rotation ticks, each row followed by its count of ticks
The counts run from 0 to 500.
[111 169 131 141 135 132  77 156 101 149 104  95  96 189 105 104 124 121
 134 137 104 146 115 119 143  80 104  99  96 115 122 105 125 144 144 149
 125 129 112  91 108 114 109 101 141 144 200]  381
[104 149 154 134 118 143  77 158 102 122 148 103  67 155 120 130 125 121
 113 117  93 122 128  97 116 100  95  97 103 138 104 103 125 138 146 129
  96 138  97 111 112 123 137  91 122 181 194]  216
[ 78 177 123 137 120 150  97 170 102 147 113 104  72 162  92 123 130 126
 157 132 101 137 128 119 127 106  95  68 116 111 112 104 124 138 160 156
 125 141 131 111 117 112 113 114 139 156 185]  35
[109 186 133 140 124 148  95 164 111 134 131  95  82 138 113 118 120 140
 111 117  99 125 136 111 148 106  87 108 105 117 106 112 123 128  99 123
  85 150 132 113 116 108 105  99 128 180 213]  200
[108 171 137 137 136 129  90 170 129 139 127  86  98 143 119 154 118 129
 106 120 113 129 128 109 122  90  80  95 100 140 100 123 123 131 134 153
 130 136 135 104 103 122 101 115  96 162 220]  138
[100 155 136  99 148 134  78 137  85 130 125  86  65 158  88  93 132 151
 137 109 106 136 117 120 132 116 102 117 109 107 109 101 134 132 132 123
  81 110 128  99 123 136 106 102 129 170 183]  455
[103 155 140 102 145 138  75 147  89 117 126  80  57 149  93 102 137 162
 133 121 109 135 138 123 128 118  97 110 103 126 119  99 122 116 130 127
  91 127 123 104 123 139 115 101 109 170 197]  451
[106 153 134 119 147 138  73 148 105 126 146  82  96 164 118 107 115 134
 139  87 115 117 108 106 141 101  95 122  98 126  72 130 152 113 125 127
  93 119 134  90 104 122 114  91 121 180 192]  471
[ 77 164 128 119 138 154  95 159 101 119 105  86  63 153 113 106 149 157
 150 141 116 138 142 125 108 114  86  99  97 131 114 118 141 121 146 136
 113 135 131 105 120 144 116 105 118 156 210]  99
[115 175 134 139 126 141  82 164 115 131 135  94  96 148 127 116 119 131
 115 122 101 123 123 109 141 103  89 115  95 130 108 124 126 126 101 122
  85 152 121 113 107 104 113  94 129 177 221]  199
[120 173 121 109 143 121  65 159 117 156 109  67 109 152  94 116 139 152
 118 129  98 147 114 114 138 102  82 113  98 125 134 119 109 145 120 154
 113 129 124 107 108 118 109 122 125 155 212]  436
[104 185 125 144 132 142  86 153  96 140 104  95  73 169  93  95 125 137
 129 125 103 137 137 124 160  91 103  99 102  92 123  95 121 133 126 135
 123 127 140 102 119 115 100 111 134 150 199]  379
[102 158 130 108 143 131  85 169  98 146 112  83  76 151  96 118 142 149
 139 135 100 162 129 137 112 104  89  88  99 142 135 128 117 133 154 149
 107 123 106 108 121 127 105 114 115 145 210]  444
[ 86 161 147 137 125 139 103 176 101 131 129 112  61 142 111 138 124 136
 117 112  91 137 144 106 110 102  91  79 114 139 106 111 126 145 147 131
 114 140  96 107 124 129 114  99 121 172 202]  214
[ 92 149 130  90 150 136  80 152 115 154 115  84  90 154 102 113 147 152
 123 112  84 153 102 112  99  98  97 104  97 123 101 143 159 165 145 129
  94  99 114 108 107 143 114 118 133 147 180]  168
[116 171 144 128 125 137  67 142 119 145 123  82  90 156  97 140 128 129
  86 124 100 123 109 106 141  96  83 112  96 107 109  97 116 145 117 149
 107 126 144 116  92 118 121 113 110 164 207]  144
[107 184 112 119 142 137  87 160 123 136 122  72  90 145  92 111 136 134
 123 108 108 150 119 131 120 103  98  79  99 112 104 129 143 131 142 151
 128 100 170 123  89 102  86 128 104 133 186]  73
[ 97 168 125 140 137 144  86 168 101 115 158  96  67 153 122  91 128 125
 149  95 101 134 130 113 109  99 120  71 106 128 104 116 166 134 153 116
  87 114 120 114 113 100 102 100 132 169 163]  289
[ 95 170 135 135 118 152  85 163 115 135 133  91  83 144 103 144 126 129
 119 107 103 114 130 107 149 118  79  99 103 119  86 117 115 109 120 144
 105 148 154 114  94 111 128 105 110 175 212]  489
[111 166 128 162 123 141  80 175 130 135 134  95 101 161 127 112 116 106
 121 102  97 135 127 102 129  84 109  74  90 136  98 126 143 127 155 148
 138 127 128 114  81  87 122 103 123 144 194]  309
[ 84 172 118 128 140 139  99 169  98 133 133  95  72 149 109  91 126 146
 149 101  92 144 134 112 108  96 111  68 116 127 107 114 160 157 151 122
 102 109 111 106 128 111  93 110 148 167 162]  286
[107 152 149 114 127 138  69 156 113 145 121  96  75 162  98 142 142 117
  99 139  89 152 100 116 106  95  98  90  89 124 119 119 127 154 151 147
 103 114 121 122  91 123 124 111 116 143 206]  152
[103 153 148 140 130 149  68 154 100 117 130  97  58 176 107 110 133 134
 141 119 111 119 138 107 132  96 109  95  94 115 110  91 126 118 153 133
 110 135 136  99 113 139 136  99 108 161 196]  391
[112 168 136 129 135 128  70 149 124 149 117  81 110 156 110 138 125 130
  88 128 106 126 111  98 133  89  79 115  99 124 105 103 121 148 120 150
 121 129 133 102  95 122 117 115 110 165 214]  143
[117 160 119 125 152 138  53 164 133 113 148  60 102 156 127  85 144 148
 151 108 110 126 126 105 108 101 110  90  87 144 121 121 154 116 138 129
  98 121 140 109 109 116 123 117 112 156 173]  352
[ 95 169 132 138 123 153  98 174 117 139 138 101  77 143 107 144 122 122
 131 100 108 127 130 127 138 114  88  87 103 125  78 138 128 103 135 144
 107 143 155 118  94 101 118 105 109 162 208]  485
[ 87 152 132 113 140 146  84 154 104 120 109  84  85 162 118 104 147 153
 150 146 117 136 128 117 106 102  84 110  91 138 112 118 138 128 145 141
 112 134 110  93 120 145 127  99 125 161 214]  100
[105 154 126 115 144 146  74 161 105 113 149  72  72 141 102  81 140 139
 145  87 104 145 131 125 113 119 115  82  97 132 107 126 154 108 155 131
 101 105 133 117 101 102 113 107 112 149 166]  0
[ 91 161 125 124 150 138  90 167 115 125 142  92  94 172 135 132 128 141
 157 113 123 124 122 111  99  85 102  87 102 150  81 141 157 133 152 137
  99 129 129  93 117 138 100 108 117 168 198]  117
[118 180 129 150 135 142  71 153 106 119 124  80  80 163 113  91 119 138
 125 129 120 128 138 118 153  98 105 108  95 114 123 101 122 112 117 131
 116 136 141  99 112 109 106  98 117 158 210]  374
[116 173 146 136 123 142  70 154 124 130 138  87  84 147 109 143 126 124
  96 118 109 118 122 105 135  99  89 104  97 122 108 104 118 127 121 146
 112 135 155 118  93 119 116 112  95 168 215]  140
[116 165 117 123 129 143  75 164 134 152 137  82 100 136 104 110 131 120
 106  84  76 143 101 103 129 108  99  87  96 111  99 143 153 140 131 131
 103 112 144 133  78  88 122 118 132 142 176]  246
[103 168 124 149 125 155  85 167 113 119 131  87  89 162 116  98 124 122
 144 113 113 131 134 128 146 112  96  91  93 127 102 121 137  91 134 143
 114 144 147 115  92  88 123  94 117 155 205]  21
[107 160 110 124 153 136  65 150 117 122 133  58 113 152 119  70 127 146
 145  89 108 131 119 103 136 101  93 113  97 134  97 127 156 118 130 134
 119 109 123  92 102 103 118  98 128 166 180]  7
[ 88 160 126 115 146 139  92 163 111 137 134  93  92 179 123 118 130 132
 162 122 111 131 105 120 101  86 105  88  97 139  90 141 163 145 161 136
  89 120 122  94 116 132 101 110 136 164 188]  113
